Each row is where one point has got to under a steady rotation. How many ticks took it there?
The counts run from 0 to 336.
[183 120 130 109 107  75 162 109  75 128 145 142 120 136 127 135 128 181
  81 171 121  81 109 117 117 125 102 141  77 143 163 160 105 138 120 117
 124 189 117 160 128 121 112 131 114 114 192 105 122 149 141 130  70  93
 152 156 105 117 143 134 116] -> 248
[127 178 122 140 166 147 117  96 124 154 147 101 123 134 134 178 126  76
 116 128 191 159 119 117  98  78 161 119 133 166  95 116  89 134 126 144
  78 104 144 144 125 126 123 107  84 105 144 147 124 138 115  82 140 113
 138 169 159 143  94 134 124] -> 102
[ 86 125 164 146 119 106 120 147 127 140 143 126 138 143  95 154 161 158
  89 165 102 109 148  70 133 175 105  99 129  90 129 128 115  90  92 155
 179 126  92 140 127 133 123 131 152 135 191 138 135 108 100 107 127 151
 123 106  73 143 133 128  90] -> 137
[129  94 107  90 127 126 137 128 147 139 101 142 157 114 102 164 111 111
  95 112 140 166 105  76 129 178 114  98 108  75 109 120  84  88 168 159
 137 107 144 120 127 101 162  99 146 168 151 121 125 158 127 121 124 117
 111  83 111 109 135 170 100] -> 140
[138 144 159 121 146 141 142 122 106 192 146 121 106 173 137 157 131 131
 131 161 133 128 133  97 144 102 110 137  87 191 140 141  79  80 101 130
 103 123 118 168 127 129 175 145 138 117 180 113 133 149 125  85 129  85
 137 118 108 114  99 171 141] -> 315
[117 171 170 185 168 176 109 135 172 167 115  87 136 141 108 191 112  98
 136 161 131 126 129 129 102 109 132 117 159 149  91  99 125 114  91 187
 128 129 134 143  99 169 114 118 158 120 137 148 128 123 122  75 154 111
 117 128 150 168  93 127 132] -> 117
[154 171 105 101 158 160 141 106 134 158 123  96 132 125 125 161 107  71
 124 118 202 179 107 123 105  97 162 124 113 150 101 115  94 135 154 138
  83 115 152 135 126 117 119  90  87 130 118 134 110 145 120  86 129 101
 140 153 169 131 116 138 116] -> 101
[158 181 139  97 131 143 104 136 123 157 119 155 113  90 133  82 131 126
 127 167 150  83 146 145 106 134 125 124 143 132 157 132 105 132 125 125
 109 173  99 127  74 112  95 165 186 143 183 130 119 104 138  68 102  94
 159 135 125 130 156  84 145] -> 257
[170 152 113  64 130 141 150 152 114 138 102 154 140  87 111  89 119 107
 110 111 147 147  88 153 117 166 115 119 110 101 158 147 147 147 142 105
 133 135 110 115 100  96  62 145 110 171 151 132  95  97 139  83 105 113
 154 132 120 131 155  73 108] -> 265
[150 135 150 133 101 127 124 170 106 156 133 155 117 195 115 121 115 175
 120 196  77 133 150 133 109 139  96 147 111  87 158 169  98 125 126 127
 160 148  93 146 117 147 107 136 175 137 108 132 108 119 120 102 162 150
 158 118  86 160 135  87  84] -> 65
[114 134 150 150 134 134  94  98 116 135 139  87 136 105  88 189 142 121
 103 145 149 108 137  67  86 127 123 122 117 125  92  94  68 107  99 182
 140 146 129 152 138 161 140 114 178 103 164 137 155 136  86 134 128 152
 115 147 122 115 134 148  92] -> 129
[134 155 102 106 149 119 183 130 121 145 134 121 135 203 144 153 117 118
  97 119 171 174 117 136 136 134 159 123  99 127 131 170 101 130 153 115
 109 103 141 156 135  78 109 128  58 134 114 133  98 136 148  77 115  89
 142 149 135 161  93 117 103] -> 94
[134 143  99 164 130  88 152 111 134 124 158 127 144  76  90 143 125 140
  83 123 136 111  86 113  87  96 134  78 116 143  88 130 138 144 131 156
 118 169 122 122 116  96 117  77 110  94 163 133 118 130 112 151 100 120
 105 206 163 145 109 133 100] -> 182
[160 132 143  99 136 140 147 119 109 171 142 108  99 158 148 166 123 110
 137 158 143 150 134  97 137 120 120 156  83 170 139 142  52  99 127 140
  90 127 131 157 133 132 176 127 139 138 162 107 135 158 126  88 120  81
 148 109 113  93 119 170 124] -> 314
[164 137  93  73 132 133 173 117 115 153 121 151 125 160 143 137 104 128
  92 133 129 123 104 164 130 114 159 140 101 149 152 158  86 142 152 101
  88 122 139 167  96  76 100 152 117 134 149 103  89 143 175 103 101  67
 150 159 140 118 130 113 140] -> 260
[150 117 138 123  98 142 143 147 143 155 138 184  85 141 127 120 131 164
 140 223  85  97 160 137 124  97 124 154 150 102 159 113 117 132 108 170
 129 140 114  90  93 143 130 151 182 142 121 104 103 141 140 153 133 155
 150  99 102 144  86  88 126] -> 231
[139 119 154 140 134 179 169 179 139 171 111 112 134 140  93 147 101 129
 138 129  61 166  88 149 117 151 110 131 113 113 159 152 154 139  93 142
 149 110 121 134 108 137 113 132 151 155 114 137  77 111 123  98 166 127
 127 123 126 165 115 110  84] -> 291
[179 157 117  84 137 151 130 132 122 168 100 157 115 116 135 112 117 115
 135 169 145 116 145 161 129 134 121 134 136 123 149 150 104 137 145 125
  97 146 113 132  82 103 103 182 172 151 158 105 112 113 169  62 102  68
 165 127 130 126 154  91 142] -> 258
[175 120 120 104 117 151 109 129 123 177 111 113 126 157 137 185  82 138
 145 155 116 148 114 140  83  98 111 167  83 119 129 146  66 138 141 141
  85 132 148 157 132 180 148  92 171 133 115 110 119 159 133 100 158 107
 145 120 159 100 127 174 118] -> 61
[139 201 170 108 148 133 107 161 123 156 137 125 114 167 131 116 128 100
 120 160 168 137 176 139 141 140 142 107 150 141 152 141 126 117 128 128
 122 139  95 145 108 113 101 165 133 126 145 152 124  90 123  42 115  91
 167 121 116 161 133  94 120] -> 91
[ 93  97  81  81 138 135 216 116 139 132 135 158 120 139  99 165 123 110
  83 127  88 143 122 145 157 149 182 119 123 114 138 131 118 119 128 166
 134  87 147 125 126  70 124 168 120 155 145 106  80 112 145 148 119 127
 107 124 100 138 106 103  82] -> 206
[136 148 158 161 140 155 132 114 110 170 161 117 110 111 100 116 157 137
 135 129 119 170 100  57  99 119  79 126  82 148 134 131  78  78 103 134
 133 112  91 146 119 121 167 117 157 115 190 138 131 129  83 110 162 158
 121 148  99 126 111 163  87] -> 309
[166 176 111 107 131 181 149 114 136 130  97 112  92  92 114 108 117 102
 159 151 132 114 153 159 109 151 107 145 145 147 148 130  92 133 122 163
 123 176 109 143  87  93 101 186 174 139 137 112 111 101 151  99 102 117
 160 126 109 135 136  69 108] -> 19
[115 183 128 116 151 180 103 111 106 162 154 154 118  95 125  97 140 116
 131 148 144 102 131 155  88  84 158 131 148 133 146 114 116 158 112 113
  99 116 110 128  88 116  83 157 140 120 165 127 110  83 111  85 170 141
 155 180 134 140 125  65 119] -> 270
[118 112 107  99 134 121 129 109 123 155 133 142 150 113 107 178 128 117
  99 107 152 158 101  55 114 145 117  88  89  97  86 119  64  89 153 152
 117  93 149 131 129 114 163  86 147 141 173 126 122 162 110 125 123 120
 102 111 129  97 119 184 111] -> 141
[132 134 151 116 154 144 144 140 101 162 152 116 139 164 137 171 119 113
  87 117 115 104  75 164 134  90 171 143 104 170 162 140 153 170  88 117
 103 134 123 155 114 138 100 132  68 128 167 108  86 112 134  77 149  71
 148 156 149 133 126 122 131] -> 275
[151 103 132  96 114 162 160 159 134 161 100 131 140 177 130 157  93 146
 117 145  90 171  80 139  97 150  99 159 103  79 160 140 130 136 131 122
 143 103 145 114 127 156 106 111 130 185 113 118  89 131 130  98 160 127
 135  97 122 130 117 134  93] -> 53
[119 101  86  69 140 178 173 111 148 165 126 158 102  78 104 160 121  94
 131 131 113 153 104 123 124 121 167 140 140 125 120  98  86 131 139 172
  81  87 161  87 107 106 150 140 147 165 127 101  92 149 131 154 147 151
 100 121 141 108 104 129 114] -> 213
[111 177 135 139 145 152 125 136 131 131 130 110 104 186 132 144 125  94
 128 184 154 147 179 157 118 136 149 140 166 113 126 118 112 138 119 164
 136 127 118 135 118 124  82 164 119 139 100 156 101 104 122  72 135 157
 159 131 115 176 120  59 102] -> 105
[175 160  87  94 118 122 129 114 159 118  82 112 110  62  89 139  95  93
 121 134 149 120 152 155 109 153 157  96 162 123  91 131  96 148 159 199
 102 173 141 130 106 104 113 147 176 120 115 119 114 121 144 120  76 105
 125 129 151 135 156  98 102] -> 186
[136 142 153 148 144 154 179 119 107 168 143 113 110 138 123 156 133 152
 103 147 105  95  94 140 139 109 124 137 106 193 150 143 129 113  69 134
 118 131 117 166 108  97 121 157 111 120 204  99 104 105 160 106 122  84
 131 178 113 150 100 125 136] -> 23
[122 142 112 123 116  89 145 175 155 153 141 188 139 160 114 112 110 141
  89 183 137 157 113 134 129 120 141  76 152  73 129 162 163 127 158 141
 147 103 129  90  86  93 112  94 104 153 109 163  88 145 145 100 111 121
 139 114 136 168  91 122 125] -> 165
[155 108 127  86 105 152 149 144 139 130 118 155 103  67 102 117 131 124
 154 160 116 142 114 106  95 153 104 142 137  87 162  90 142 135 136 179
 141 132 136  65 112 158 126 120 143 181 127 123  94 124 116 150 123 177
 134  74 107  98 111 119  98] -> 225
[132 103 157 144 120 158 118 120  89 175 153 133 132 127 107 150 141 175
 112 142  99 140  73  91  63  92  97 149  85 102 147 124 111 121 107 117
 137 124 123 136 132 166 120  64 116 124 151 128 116 141  81 131 189 170
 128 156 121 113 112 153  86] -> 56
[161 113 118  99  87 126 162 143 130 135 121 164  93 153 115 130 109 159
 132 215  87 114 153 144 114 142 112 165 129 103 166 130 103 148 127 177
 131 149 131  97 112 133 124 151 164 156 102 106 102 146 151 151 112 148
 156  78  98 127  99  94 105] -> 232
